Small tables with named rows and columns. After each table, cells are looked up by row and column.

Fiv:
|  | Masika | Vuv |
|---|---|---|
| Vun | 5486 | 3840 |
| Dotisop | 2844 | 4175 |
| Ges | 5448 | 3896 |
| Fuval | 4807 | 2614 |
| Lif | 2489 | 8445 |
| Niriro | 3172 | 6925 |
| Tenos | 8075 | 7516 |

Dotisop, Vuv: 4175
Vun, Vuv: 3840
Dotisop, Masika: 2844
Fuval, Vuv: 2614
Ges, Vuv: 3896
Tenos, Masika: 8075
Fuval, Masika: 4807
Niriro, Vuv: 6925
Tenos, Vuv: 7516
Ges, Masika: 5448
Vun, Masika: 5486
Lif, Masika: 2489

Table Lodunu
	Mel	Fanu	Baf	Ror
Rerori	4.91	6.29	3.53	-5.98
Daviled	5.80	2.48	1.71	-9.61
Pozav	-0.39	0.12	-1.77	-6.27
Nimilod	-0.75	2.29	-4.34	7.20
Lepagi	-4.52	-3.04	4.25	-2.05
Sodesub	3.97	-8.98	-6.27	-4.39
Zag	-0.70	-8.80	-2.08	1.93
Mifaror	-0.84	-0.71	-4.03	-7.24
Sus	-0.02	-7.07	-0.81	-5.46

Fanu of Pozav: 0.12
Baf of Pozav: -1.77
Baf of Daviled: 1.71
Fanu of Sus: -7.07
Mel of Daviled: 5.80
Baf of Zag: -2.08
Fanu of Daviled: 2.48
Ror of Nimilod: 7.20
Mel of Sus: -0.02
Baf of Mifaror: -4.03
Ror of Sodesub: -4.39
Fanu of Sodesub: -8.98
Mel of Nimilod: -0.75
Mel of Lepagi: -4.52
Row with the largest Ror: Nimilod

Rab =
        Sizo  Rilap  Rufimim  Giloda  Selaki  Vapela   Peb  Komo
Lat      153   -138      -13    -353     -91    -406  -312   518
Sedu     729    181      163     -95    -390      47    12    67
Gope     -53   -225      -57     593    -267    -127  -111   -42
Nur      536    -36       63     249    -267       1  -264   -75
Dit       86     48     -158    -207    -217    -582   389   124
Batosa   121   -116     -116    -183     -43    -539  -106   194
Saf      -36   -168     -195    -103     -21      18  -444   436
Dig      412    115      316    -180    -235      59   -23   295
Kinul   -418   -107      120     284    -275     -13   235   376
Gazol    464   -193      -18     415    -348    -354  -288  -120
Tutavo   -11     40     -407     107    -224     502  -102   229
Ruvafe   220   -117     -344     -26    -190     320  -593   406
Gida      64    185     -435     105    -345     106   479   -71
Suvot     82    191      316    -174    -356     234   322   487

What is the Sizo of Ruvafe in Rab?
220
What is the Vapela of Sedu in Rab?
47
What is the Sizo of Dit in Rab?
86
What is the Komo of Lat in Rab?
518
What is the Selaki of Tutavo in Rab?
-224
What is the Sizo of Suvot in Rab?
82
What is the Komo of Gope in Rab?
-42
What is the Rufimim of Gida in Rab?
-435
What is the Sizo of Gida in Rab?
64
What is the Peb of Nur in Rab?
-264
What is the Rufimim of Kinul in Rab?
120
What is the Komo of Kinul in Rab?
376
Which row has the largest Sizo? Sedu

Fevaro =
       Bim  Badub  Bon  Rumipa  Vari  Gaf  Tos  Ris  Radudof  Tob
Romor  131    151  155     106   190  117  118   91      108  199
Dofe   155    139  139      92   194  138  128   90       40  230
Dat    128    156  145     106   139  113  122  125      117  120
Taf    132    153  101     168   113  128  162  140      129  125

Radudof of Taf is 129
Badub of Romor is 151
Tos of Romor is 118
Tob of Romor is 199
Ris of Taf is 140
Radudof of Dofe is 40
Tos of Dat is 122
Badub of Taf is 153
Tob of Dofe is 230
Rumipa of Dofe is 92
Badub of Dat is 156
Vari of Dofe is 194
Which row has the largest Tob? Dofe

Zape:
,Beg,Fep,Bem,Vifo,Nulon,Mazupel,Budi,Sizaki
Goz,58891,36615,50311,63774,43516,84587,55864,43410
Lof,65224,65464,51107,71065,77651,58606,31330,61775
Pabuzas,50586,34960,49969,64962,45064,88442,57794,38904
Vev,34109,60383,45048,64909,53209,90608,62933,62905
Nof,60880,40001,49947,63294,42163,82457,55282,48973
Sev,56098,83315,69715,67211,44106,65012,20307,58910
Vakob,71235,37277,48222,61765,42897,76327,51239,37489
Gudi,66217,76400,52855,71335,75821,58796,29673,63770
Fif,61117,75419,50862,65351,60005,75192,73249,59291
Soki,41235,70235,39648,60465,60561,83664,64451,59012

Sev, Fep: 83315
Goz, Budi: 55864
Sev, Sizaki: 58910
Goz, Fep: 36615
Nof, Bem: 49947
Sev, Nulon: 44106
Sev, Beg: 56098
Which row has the largest Vifo? Gudi

Fur:
|  | Gikunar | Buz |
|---|---|---|
| Toves | 4.55 | 4.91 |
| Rafabe | 1.42 | 5.90 |
| Zab | 2.83 | 9.22 |
| Kosot | 3.87 | 9.74 |
| Lur | 7.48 | 6.25 |
| Tusodi | 4.24 | 4.59 |

Rafabe, Gikunar: 1.42
Toves, Gikunar: 4.55
Toves, Buz: 4.91
Lur, Gikunar: 7.48
Lur, Buz: 6.25
Kosot, Gikunar: 3.87
Zab, Buz: 9.22
Zab, Gikunar: 2.83
Tusodi, Gikunar: 4.24
Rafabe, Buz: 5.90
Tusodi, Buz: 4.59
Kosot, Buz: 9.74

Table Bedu
	Mim	Regob
Kavopod	-78	-143
Sidigud	432	653
Tez	-137	-101
Zedelu	676	604
Nup	-658	-672
Fomu	-778	-847
Vububo	-386	-555

What is the Regob of Fomu in Bedu? -847
What is the Mim of Fomu in Bedu? -778
What is the Regob of Kavopod in Bedu? -143
What is the Regob of Vububo in Bedu? -555
What is the Regob of Tez in Bedu? -101
What is the Mim of Nup in Bedu? -658
What is the Mim of Sidigud in Bedu? 432
What is the Regob of Zedelu in Bedu? 604
What is the Mim of Tez in Bedu? -137
What is the Mim of Zedelu in Bedu? 676
What is the Regob of Sidigud in Bedu? 653
Which row has the largest Regob? Sidigud

